One turn or mirror swaps these rows in pairs. Which row does each one swap with?
fure: [ 27 -16   2  15   1 -19  19   9 -17 -10   8 -27  33  14   3  26  16  25
 -13 -25   9 -35  -8   9   4  -6   0  43  -2   4   7   5 -31  15  -9  -2
  -7   3 -21 -33  10  -9   9]
neted: [ 18 -10   0  24  -4  26   5  28 -41  12  -1   3   3  -1   6   9  27  10
 -11   5 -11 -20  -4   2   4 -40 -12  32   8  17   0  15   7  18   8   7
   6 -21  29   6 -18  14  -5]
naf: [ 28 -30  25  -1  -5  -4  12   5  -3   3  11   4  -3  18   4   4  -1  10
  -7 -16   0 -23  10  27 -11 -33  14  -5   0  13   6 -14  14 -19 -26  -4
 -21   0  -7  -7  -7  -2   4]
Dimu: [ 27  -9  39   7   0 -22  13  16 -22   9  17   3 -12  22   6  12  -3  26
 -12 -12   6 -15  15  23  -6 -30  11   6 -12   0   3 -22  13 -11 -36  12
 -11   3  -4 -16  -3   0   2]
diriv: [ 26  -5   3  19  -9  30  -6  25  -2  -2  11   2   0  12   1  20  29  13
 -22  -8 -12  -7  20 -12  -2 -42 -14   6   5  45  -3   1  -6   5   4 -21
  21   8  39  -4   3   3  -5]
lebu: [ 23  -1  -9  23  -6   6 -11  33  -9  -2   4  -8  15  16 -10  34  31   2
  -6  -5   6 -12  15 -35  11  -5 -19  19   0  19 -30  -3 -29  -1  -2  16
  23   7  16 -21 -10   1   5]
vubuf: [ 28  -8  11  19   3  14 -11  22 -16   0 -11   4  17  15  12  10  34 -10
  -7   0  -5 -19   7  -9 -13 -41 -10   9  13  39   5 -22   2  -8   3  -8
  12  14  44  -9 -14   7  -4]
Petap: [ 27 -12   8  18   4  -4  14   0  10  -1  21 -20  18   4  10  13  14  50
 -22 -19  -2 -12  -5  12  19 -20   6  14  -8  18  -2  20 -29  13  -4 -31
   3  11  -7 -17   4  -1  -5]
Sop: [ 33  -8   0  13   4  14  -2  14 -19 -18   8   2  20  28  -9  -4  30 -13
 -10  13  -7 -44  27   2  -3 -29 -10  14  15  14  -9   8  15  -6   1 -13
  11   3  31 -11 -14   2  -7]
Tifu: [ 16  -6   1  15  17 -31   8  -4  -7 -14  17 -17  19  21   8   6  13  42
 -17 -12   3 -14 -10   6  21  -4   8  38  -7  11  -9  -7 -31  13 -16 -21
  -8  14  -4 -28  -7   0  -1]
bav: [ 25  -8   5  25 -14  16   3  35 -33 -14  -1   2  18  24   0   3  35  -6
 -18  -1   4 -31  14  -6 -15 -31 -15  29  20  16   7  -8  10   5   0   5
  25 -10  35 -11   2  -4  -6]
bidol: [ 28  -5   7  18  19 -17   0  21 -16 -17   5 -22  22   7   8  34  24  48
 -15 -25  13 -44   6  -1  12  -8  -9  32  -6  17   1   1 -29  25  -7   1
 -14  20 -15 -21 -14  13   9]
debak: [ 22 -25  -9  -1  -1   1  18   4 -27   4  20  -9   7   8  -3  29  13  25
  -5 -13 -17 -18 -10  26   6 -17   3  44   2  23  -5  20 -23  18  -8   0
 -27   1 -17 -11  -4   4   8]
Gikag: [ 23  16  26  21  11  -8   2  22 -23  22   2  -6 -14  11   0  20  -6  -1
 -10 -12  -6 -13  17 -16   6 -27  -5  15 -30  -6  -3 -20   6 -11 -17  14
  -1 -11  23 -27   1   2  17]
Banuz: [ 20 -15  30   7  -5 -17  12  15 -20  -5  20   8  -8  22   8  -5   7  43
 -19   1  14 -15   7  34   1 -29  14   9   9   3   1 -11  12  -7 -31   3
  -1   3  -2  -2 -13   3 -12]
Laro: [ 26  15  11  15  11   7  -4  20 -15  21  -4 -13  -5  -1  -2  37  -3  -9
  -6 -14 -13 -14   8 -24   9 -23 -11  20 -25  14  -4  -8 -16 -12   0   8
  -7  -4  21 -30  -3   5  27]
nuro: [ 16  28  25  24   8  -6   6  30 -23   9  -6 -10 -18   6   2  25  -1  26
 -16 -13  -9 -12   9 -17  27 -26 -19  29 -22  -3 -15 -15 -14   7 -12  12
   6  -7  26 -21  -6   5   5]
tud: [ 27 -36   6  18 -11 -10   5  15   4  -5  16  -6  35  18   6   3  31  28
  -7  -4  26 -22   1  10   3  -9   9  -4  15   6 -13   7 -12  -8 -15   6
  14  10 -17  -9 -18  -2 -13]

Sop is swapped with bidol
fure is swapped with bav
nuro is swapped with naf

